Each row is where one point has got to under a steady rotation. How many steps took it there?
The counts run from 0 to 124.
[ 37  -7   5  24  -2 -27   0   1 -14   0  29   8  -2  -4   7  24 -21 -17
  18   3  11  -6  -3   6  -3   1  18 -14  21 -15  -2  23  15 -13   8  12
  -3   5  19   6 -16  -6 -12  -6 -12] => 32
[ -3  10  15   0  -2 -20   2   7 -25  19   7  -7  12 -25  11  -6 -20   2
   8   4  -7 -13  13  23   5  -3 -10  11  21 -15 -15  -2   4 -10 -36   0
  24  -3  14  11   4 -13  13  11 -37] => 122
[  6 -21  -9  17 -11 -30  -7   1   6  12 -15 -10   7  -6  24  12   1  -1
  -5  11  -4 -12  19  15   0 -14  19  22 -15  -3   7  33  14  11 -13 -17
  21   2  16  15  -8  14  -9 -11 -16] => 110
[  9  -7  -8   9  14 -15 -17  -1 -31 -15   9  -1  19  -1  11  17 -19   9
 -13  25   8   7  13   0  -8   3  19   5 -17   7 -31  25  11  19   3 -21
  12  -6   7  17 -22  15 -18   9  -7] => 19
[ 22 -11  -3  -3 -11 -29 -12  -6   1  -5  28   9  -5   3   7  13 -16  16
  22   1   6   4  27   7  10   4   6  13  19 -16 -18  13 -12  -3  -4  -8
  11  24  24   9  17  -6  -9  10 -35] => 120
[  1 -20  14   9   2 -16 -31  -8  17  -7  -6 -13   0   0  20   8 -23 -10
  27  -6   5  17  16   8  -2 -25  -5  14  23  -5  -6  19 -19  -6   6 -11
  -2  27   1   4   6  -7  34   7  -2] => 52
[ 12  -6  17  12 -22   3   3   6 -19  14  -5 -14  -5  -5 -12   1 -22  -6
   5  -2   3 -19  21   5 -19  -1  -6  17  10 -15 -20  10  -4 -17 -23  10
   1 -11  17  31  -2 -15  10  -4 -32] => 46
[ -8 -26 -23   8  -6  -8   4 -11 -11 -13  -2  25 -10 -29  19   0 -16 -23
  -8  -6  14  -6  25  27  -4  14   8  -5   3  19  -2  -6  -3  25  -1  -9
   2  20  -6  17  -8   2 -17   9 -17] => 12
[  7 -10   6  11   0 -14 -21   5 -20  -5  -8 -10   7 -25  11   4  -3 -24
  16  26  20  -5  34  19  -2  19   5  13 -21 -14  10  36  -6 -14  -6  -1
   2  -8  24  12  -2   6 -14  -6   0] => 23
[ -1   1  14  -5  21 -37  -5  -1 -35 -24  14   9   5 -36  -7   8 -12 -17
  16   3  11   6   6  11   6   9   1  11   2   3  -4  18 -15   1   9  -4
 -13  19  11  18  -3   0  11  15   7] => 15
[ 15 -22  -1  15  12 -10  -3 -13 -11  -7   9  10  -7  -9  35  13 -14 -17
   9  -4  -3   6  18  10  -5  -2 -11  18  11   8 -11   6 -20 -10 -33 -15
  23  24  14   9   8  -3 -13  21 -12] => 36
[-10   4  11 -10  -5 -19 -15   7 -11   4   9  -5   6  -8  13  -8  -8   1
  21  -7   7   1  35  -3  15 -11  -6  29 -13 -23 -16  -1   6   0 -21 -15
   4  15  27   2  27 -16  12  14 -25] => 60
[-10  -1  21   6   2  -4  20   0 -18   6  12   7 -22  -6  24 -17 -31 -14
   2  -3  25 -15  23   9   0  -7 -14  -2  -4 -27 -10  -6  -9   1 -12  -3
   6  10  14   7 -12 -24  21  -3 -11] => 62
[ -1  -9  -6  -7  23   4 -17 -19 -28 -14   6   9  -2   1   5  35 -18 -18
  17   5  23  14  37 -10  -6  -9  11  13 -18 -10 -14   8  -3  -6   2  -3
 -11  -2   0  13   7 -17 -17  12  -6] => 82
[ 11 -44  -3  29  -1 -24 -12   1  12 -11  -2  -5   3 -13  29  -9  -6 -22
  -3  -1  -1  10  10  11 -12  -8   2  -2   6  16  -4  28   0  16   7 -19
  -1   3   7  24 -21  11   5  11   7] => 27
[  9 -12  -6  15 -15 -15  14 -14   4  11   2  -2   3  -7  12  17 -16  -3
  -7  19  15 -24  18  24   0 -14  20   6 -15  -4  14  25  17  -7 -15  -5
  14  -8  21  15 -23  -1  -8 -27 -26] => 109
[ 11 -32   1  -4  -2 -30  -5  -6  18  -7   1 -12  14  28   2   7 -12   8
 -10   2 -13   5  22  14 -19  -6  11   8  -7 -12 -33  24  -8   2   2  -1
  -8   9  23  18   7  11   4   6 -24] => 43
[-16 -12  31  -3  -2 -16  16   1 -14  -7   2   0   3 -16  25 -21 -14 -19
  13  15  12   4  33  17  -4 -16 -15  -6  -2 -20  -7   8  18   7   2 -10
  -7 -14   9  18 -12 -21  28  -6   6] => 1
[ 27  -1 -12  25 -13 -22   5  -4   3   8  25   4   2 -11  10  20 -20   3
   1  -2  12 -21  -9  13  16  -1  24  -3   3  -7  -9  18  20  -1 -16   6
   1   7  20  14 -21   8  -8 -13 -35] => 33
[ -4   0  -1  20  15 -20  12  15 -28 -20   9  -2  -7  -5  37  -1  -1 -30
   2  13  10  -4  24   2   8 -15   1   6 -26  -2   2  14  30   6 -12 -13
   4   4  23  19 -10  -2  -6  -7  12] => 86
[  2   2  19  -2  17 -18  17  -7 -23 -24  21  19   2 -27 -13  10 -23 -18
   4   0  18 -10   2  22   1   0   8  -7   3  -3 -17  21  -9  -6   8   4
 -14   3   7  20 -20  -1  16   7  -2] => 16
[  5  -8  -9  26 -24 -15  -6   4  -6   7 -14 -11 -21 -11  23   5 -19   0
  -6  -5  16 -21   7  -6   3  -8  15  16   2 -14  13  25  -7  10  -1 -12
  30  37  13  14 -14   2  -1 -19 -17] => 49
[ 13 -22  -6   7   2 -42  -7 -12  10  17   4  -2   7   1  -4  16 -11   1
   2 -16  -6 -12   7   5   1 -16  30   6  25   5 -14  13   8  16  12   0
  -5  -2  11  20  -1   3  -6   8 -38] => 118
[ -3  -9 -17  -9   5  -4 -21 -14 -16   0   2   6  16 -23  17  14 -28   5
 -15  -5  18  10   0  -4  -7 -15  19   8 -24  -4 -32   2  16  29   4 -17
 -11 -12 -12  18 -13  -1   9   5 -21] => 80
[  9 -19  -1   4  -2  -9 -13  -8 -23 -11 -10  -2  -2 -28  12  23 -13 -25
  31  15  -3   7  29  33 -12  12   1  11  10  12  -1   0   4  -8 -14  -6
  -2  18  10   1  10  -7 -12  14  -4] => 98
[ -1 -23  22 -15  17 -25 -14 -22  -6  -5  -2   4   1   5   7  28  -7  -8
  34   3  19  18  27  -7   8  -4   6  10   9  -5 -15  18  16   8  19   4
 -15   0 -11  22   2   3 -12  -2 -10] => 6
[ -5 -18  12  -3 -11  -3 -19 -18  -9  -3 -16 -10  16 -15  -1  14  -5 -14
  17  16  17  -4  41  26  -8  10   9  22 -15   0  -1  27   5 -16 -17  -3
   4 -12  13  12   1  -6 -21   5 -12] => 22
[ 24 -30 -18   0  -3  -2  -8  -1 -14 -15   4  22 -12 -24  19  27  -5  -2
  -6   3   4   2   8  12   9   8   4  20  -3   4 -22  -2  12   8 -27  -4
   5   2 -10  37   0   8  -9   5 -30] => 96
[  7 -11  19  10 -30  -7   5  -1  -8  12 -20 -17   0   3   1  -3 -26 -15
   5  11  -5 -21  23  10 -27  -6   2   7  10 -27   1  11  12 -12 -17   2
  10  -3  15  22 -10 -16   4 -10 -22] => 47
[ 15 -32  -1  12   5  -9   5  -6   9 -10   4   6 -21 -11  24  11   6 -12
   7   9  11   6  31  11   6 -17 -19  16   8   8   5  28 -27  -8 -16  -6
  18  11   6  35   1   2  11   1  -9] => 112
[ -2   5 -15   6   6 -47  17   1 -19 -14   5  15  16 -31   2  16 -11 -22
 -13  11  -5 -16   2  31  -7 -21   5   2  -8   2   8  11   6  12 -16  -4
  -4   9   7  15 -14   7  17 -10  -5] => 101
[ -8 -18 -10  23  -2  -9  -2   8 -35 -14  -7   9 -15 -25  34   7 -19 -28
   2  -1   3  -4  20  12   7  10  12  -4  10  24  -5  -4  14  19  -2  -9
   7  17   0  26 -11  -1 -23  14 -10] => 11
[  9  -4  -8  13   5 -15 -11   4 -26  -4   5   9  -7 -42   9  17 -11 -20
  18  16  11   0  13  36 -11  21   4  -2   5   3  10   4 -13   0  -4   2
   1  22  22  -1   1  -4  -3   5  -1] => 99
[  9 -25   8   2   2 -23  -6 -10 -18 -14  10  -6   1 -27   1   6   3  -3
  26  16  24  34  18  -8 -28   1 -17  14  -4   0  -3  12   4  17   7  -1
 -16  14   5  20  -2   7   0  -6  15] => 90
[  4  -4   0  28  21 -29  24  -6 -12  -1   5 -10  -7   6   4  15 -20 -12
 -20 -11  -1 -10  -2  10 -10 -18  15   8   2   2 -16  27 -17   7   3  16
  -7  18  19  13 -20   9  12 -10 -13] => 41
[ -2   7  -4   1 -13 -15  -4   3 -24  -8   3  14   6 -14  23   1 -12 -16
  22  21   3  -9  10  21  22   5  -8  -2   0 -13 -11  -1  41   9 -14  11
  -4 -11  -6  34   4   5  -1 -16 -28] => 9
[ -6  -8   7  14   3 -10  11  -6 -20  -5  10  -5 -16 -19  26  -7 -21   8
  -1  14  36  15  14  -1 -10 -12   5 -11  -9   2 -10  12  12  39  23  -6
  -1  11  -2  16 -23   7   4 -20   1] => 3
[ -8  -2  -7  28  -3 -18  22   7  -5 -11   3  -1   0 -25  23   0   1 -29
  -6   8  15 -15   7  17   2 -17  -4   9 -12  10   9  32   8  -9 -16   1
   1  -3   9  30 -18  14  14 -19 -10] => 25
[ -7  -2 -15   9   0   2  -1 -13  -7 -23  17   7   4 -12  18   9 -41   6
 -13   2  29   8  -8   8   2 -22  17 -11 -16   1 -30   1  11  22  11  -9
 -11  12  -4   5 -23   4  21  -7  -8] => 79
[ -7   2  -3   0   0 -24   0  16 -22  -9   3   3   7 -16  27  -4  -1 -31
   1  20   2 -11  20  18  11   0  -4   5 -35 -25   6  10  29   4 -16  -5
   1 -14  22  17   1  -6   6 -11   1] => 85
[ 21   1 -18  28   4 -34  10   5 -13  10  26   1  -5  -8  13  17 -10  -9
   1  17   9   8  -6  -9 -18 -12  -2  -8  24  -6  -1  18  -5  17  16  19
   2  16   9  21  -7  -3  13 -16 -23] => 116
[  9 -11 -15  22   2 -37  18 -10  -2  16  14  -2  -4  -6   0  22 -12  -3
  -5  -7  -1  -8  -3   4  -9 -28  19   2  28   5 -12  13   3  16  12  13
  -4   1   5  28  -8  -4   7 -12 -37] => 117
[ 20 -39 -18  20  -5 -17  -6  -6  13 -19  20   4  -8 -10  12   6  -3  -4
   6   8  18  27  13   6 -26  -5 -12  -3   7  15  -7  29 -16  11   5  -7
  -7  17   3  22  -4  10   3   4  -7] => 28
[  7  11  -1  25  17 -47  18   2 -23   1   9  -8   6  -2  10  11 -17 -22
  -6   9  -5   0  -1   7 -19  -8   1   4   2 -14   2  26 -18   8  -1  10
   3  24  27   5  -9   9  13  -9  -5] => 40
[ 10 -26 -10 -10  -1  -8  -9 -15 -13 -13 -12  16   5 -23  15  23  -6 -14
  15   2  -2   1  22  23   0   5  -4  20   7  11  -9  -8  13  -5 -36  -5
   1   1  -8  25   7  -2 -11  10 -16] => 97
[  2  -9  24   2  -7  -2 -29  16 -21 -13  -3 -14  -2  10  21  -1 -29  -8
  16  15   9   5  18   1  10   9  -1  -1   2 -34 -26   6  15  12  21  16
 -18   5  13  20  13  -5  12 -14 -12] => 69
